In the data rows, 128 means zero.
Here are some rows, each followed by its group. Groups can overlap.
[136 134 153  92 149 136 145 152 125 127 163  92] zd
[141 117 142 113 114 147 152 132 123 125 117 135] fd
[122 163 123 115 158 134 112 155 106 121 105 147] tp
[119 128 119 136 134 127 122 110 116 123 140 110] zd
[117 147  80 150  87 127  84  97 144 112  88 146] zd
[128 130  99 110 136 115 134 134 139 129 110 107] zd
[175 109 114 119 111 144 129 138 128 127 173 183] cd
[128 125 136 131 113 124 112 127 116 133 109 135] cd
[ 97 123 198  85 123  80 127 111  44 186 166 142] fd
[ 95 120 120 151 123 108 117 121 142 135 131 113] fd
[140 145 133 130 125 132 124 116 126 126 114 135] lh
[ 81 154 143 191 126 113  93 130 168  96  95  93] fd
[175  95 119  66 135 169 200 121 126 117 161 179] fd
[111 125 134 128 142 127 122  91 146 141 106 108] cd
[ 89 116 241  91 164 155 213 121  81  66 198 189] fd
[ 95 128  88 187  59 108  92  81 116 118 102 155] zd
[122 154 135 117 158 131 124 137 116 137  97 107] tp
[115 121  93 175 102 133  88 131 187 120 105 101] fd
[138 157 124 111 150 119 116 162 111 137 104 126] tp
[116  54 144 158  22  94 175  37 129 146 152 141] tp
[ 98 152 138 139 105  61  74 138  74 186 123 106] fd
[212  82 107 122  70 144 113 148 106  98 221 226] cd
[116 180 128 146 140 162 142 174 107 100 145 113] lh
[140 109 130 127  90 143 135  95 143 122 147 113] tp
[149 107 122 119 121 127 142 113 120 119 145 146] cd
[100  94 125 185  95 113 118  98 130 132 154 149] zd
[ 95 161 145 135 156 101 138 122 142 146  74  78] cd
[142 112 130 107 138 117 122 117 121 141 143 144] cd
[156 121 156  84 161 137 155 149 132 164 143 125] zd
[112 144  98 173 121 128  98 137 204  90  98  86] fd
[129 114 140 152 110 135  99 117 117 122 119 138] zd
[153 127 161  81 168 150 175 140 140 166 153 123] zd
[137 124 150  81 158 149 151 130 116 141 128 112] zd
[163 104 154 115 148 188 185 112 174  72 156 165] fd
[190 122  10 131 118 147  89 145 174 162 112  75] fd
[132 149 116 140 149 143 156 162 116 116 125  93] lh
[178  65 146  89  86  92 111  88 130 196 123 132] lh
[ 93 143 170 124 124  81 109 126  90 173 143 112] fd
[ 85 181 109 133 142 138 142 147 110 105 156 119] lh
[106 167 117 129 144 145 131 142 119  95 142 123] lh
[ 92 160 110 157 163 153 156 157 112  83 163 113] lh
[ 80 110 157 179 143 112 133 129 131 143 158 140] zd
[ 78  92 182 170 147 124 131 121 149 152 177 137] zd
[182  85 120 113  98 137 135 119 104  88 220 215] cd
[111 109 124 153 107 110 117 128 137 126 132 128] zd
[141 136 123 120 143 111 124 133  89 120 122 134] tp
[129 102 162 111 153 132 152 135 123 137 143 117] zd
[146 140  81  88 106  81  71 134  89 197  79  93] fd
[107  91 145 112 110 111 147 114 143 144 148 118] tp
[123 125 119 136 128 127 115 126 119 151 125 143] lh
[139 120 119 105 109 132 125 125 126 123 135 114] tp
[131 163 120 118 145 148 135 152 103 142 124 114] tp
[181 146 139  75 159 135 149 143 109 128 134  97] zd
[171  94 148  94 110 112 114  83 153 156  90 145] lh
[132 124 134 124 129 130 126 141 129 138 126 132] zd
[127 132 137 138 142 116 126 126 132 134 125 119] zd
[101 131 141 138 119 113  75 114 109 148 111 113] fd
[123 139 127 121 157 135 145 152 105 120 109 129] tp
[162 152 132  86 121 130 130 132 109 121 109 111] zd
[110 121 138 131 115 126 140  93 135 132 136 140] tp
[160 121 148 147 132 212 194 102 181  41 123 152] fd
[129 163 118 135 156 139 143 138 133 127 141 130] lh
[136 147 117 100 147 126 121 140  98 121 115 152] tp
[165 115 119 123 117 110 135 143 144 124 149 167] cd
[147 135 119 104 131 108 135 108 126 123 104 117] fd
[197 111  89  94 120 159 128 121 137 162 126 129] fd
[ 73 155 191 140 123  73 127 106  85 160 128 110] fd
[122 127 134 132 137 111 139  85 118 143 124 129] cd
[127 114 124 122  93 119 139 118 149 140 130 132] tp
[140 125 125 143 130 136 124 128 132 123 132 120] lh
[105 149 120 151 140 148 133 155 129 130 132 105] lh
[211 127 214  18 204 160 175 180 103 178 182  66] zd
[150  83 120 145 134 213 203 118 211  53 137 126] fd
[164  85 149  79  80  90 105  89 140 159 127 130] lh
[114 118 144 113 151 111 121 126 130 144  99 114] cd
[114 113 146 104 142 131 134 123 104 123 144 109] zd
[139 125 123 133 127 138 130 142 115 128 158 140] cd
[116 111 124 126 144 137 123 120 127 123 103 103] cd
[153 102 120 129 119 150 124 128 111 132 162 177] cd
[111 128 126 122 148 139 150 141 126 126 129 121] lh
[127 139 124 125 159 119 120 160  95 122 104 112] tp
[ 71 246  93 180 190 176 184 193 109  51 168 117] lh
[186 136 170  50 159 128 159 178 109 154 148 112] zd
[104 146 126 126 144 125 127 122 133 140 110  91] cd
[192  81 116 126  77 131 114 118 125 103 217 227] cd
[117 130  85 178  96 113  83  87 133 119  87 180] zd
[ 84 190 111 161 162 150 159 165 118 100 137 109] lh
[ 86 159 148 175 135 139 153 124 197  45 129 124] fd
[104 151 111 147 117 137 137 142 131 114 127 119] lh
[ 67 162  53 181  36  98  80  79 124  96  67 196] zd
[118  88 177 129 175 133 147 147 138 160 177  98] zd
[125 131 119 115 139 142 124 117 130 151  93 123] cd
[130 126 119 130 138  98 116 120 115 139 126 128] lh
[127 149  62 148  50 112  91  84 139  88  75 160] zd
[128 135 142 103 138 142 148 143 110 143 110 120] tp
[ 87  93 165 168 134 107 143 132 159 134 176 130] zd
[113 155 104 151 156 146 158 163 110 112 147 121] lh
[105 159 111 153 141 117 136 114 106 121 129 130] lh
[170 104 111 137 100 118 133 122 109  88 180 190] cd
[ 52 169 135 243 104  90  56 133 204  78  67  70] fd
[ 84 147 148 137 134 105 147 135 141 146  71  77] cd
[129  67 133 135  74 119 135  91 159 144 167 151] tp
[124 117 132 134 106 100 120 119 104 137 136 135] tp
[155  95 124 122  99 123 128 104 139 144 137 140] lh
[ 38 161 249 169 172 122 157 134 124  84 168 150] fd
[143 136 101 110 119 133 132 108 115 117  94 132] zd
[146  97 179  81 189 149 165 163 125 161 155  98] zd
[145 119 129 128 130 115 119 138 135 125 137 141] cd
[125 133 138 113 127 120 145 124 104 150 115 110] cd
[106 116 125 138 114 114  99 122 131 141 117 142] zd
[112 139 123 136 126 133 134 121 102 129 124 155] lh
[108 136  59 177  40  93  86  89 159  95  75 166] zd
[124 125 119 118 159 136 127 125  96 130 117 118] tp
[146 119 133 103 118 132 126 101 127 141 100 129] lh
[173  98 120  97  99 143 118 124 132 110 195 200] cd
[185 131   2 117  90 134  88 142 168 190  81  64] fd
[129 128 123 132 116 113 129 139 117 122 133 147] cd
[120 180 132 106 170 137 107 187 108 135  88 126] tp
[127 157 136 109 142 149 126 172 105 119 112 130] tp
Which group is second nearest to each row below, going by the distance to the group's nearest row?
[ 76  82 145 164 101 145 116 139 149 124 146 132] >> fd
[110 121  92 177 126 150  74 151 185  96  85 101] >> zd
[193 124  86  49 101  60  63 149  51 230 140  94] >> lh
[175 143 106  71 138 130 127 150 121 110 104 130] >> tp
[122 134 111 133 134 109  98 114  96 161 121 104] >> fd
[153 108 157  87 113 104 103  96 124 165  94 152] >> cd
Which group is nearest to each row below, going by the distance to the centre of the group?
[110 161 116 136 149 144 158 109 117 122 138 131] >> lh
[140 145 137 119 129  95 136 134 128 155 119 155] >> tp
[183 100 102 134 144 169 134 135 201  86 114 124] >> fd
[173  92 143 111  88 146 151 118 116  98 200 220] >> cd
[153 130 139  98 139 123 150 144 114 126 135 118] >> tp
[119 150 105 107 182 148 130 174  75 125 123 114] >> lh
[145  99 134 106  83 102 109 113 103 170 127 145] >> cd
[123 154 109 108 175 134 118 147 125 128 102 125] >> lh
[127 150 130 115 145 120 131 134 121 144 108 113] >> tp
Which group is second nearest to each row below, going by the average distance to the group's rows?
[173  99 107  97 118 124 137 104 130  91 190 198] >> tp
[104 125 173  88 131  77 101 113  67 175 146 141] >> cd
[143 120 161  71 139  94 128 121  36 169 170 159] >> cd
Group lh spreads out most along one direction. Which other group's direction of most spread is closest to that one?
tp
Which other group has its centre nearest to the centre of group fd?
zd
Which group is second nearest to each row below, going by the distance to the centre of the group?
[123 145 128 129 125 129 136 132 120 148 112 128] >> lh
[ 81 144 151 182 130 116 101 129 159  95 124 102] >> lh
[134 113 125 113 139 125 122 104 131 134 114 134] >> tp
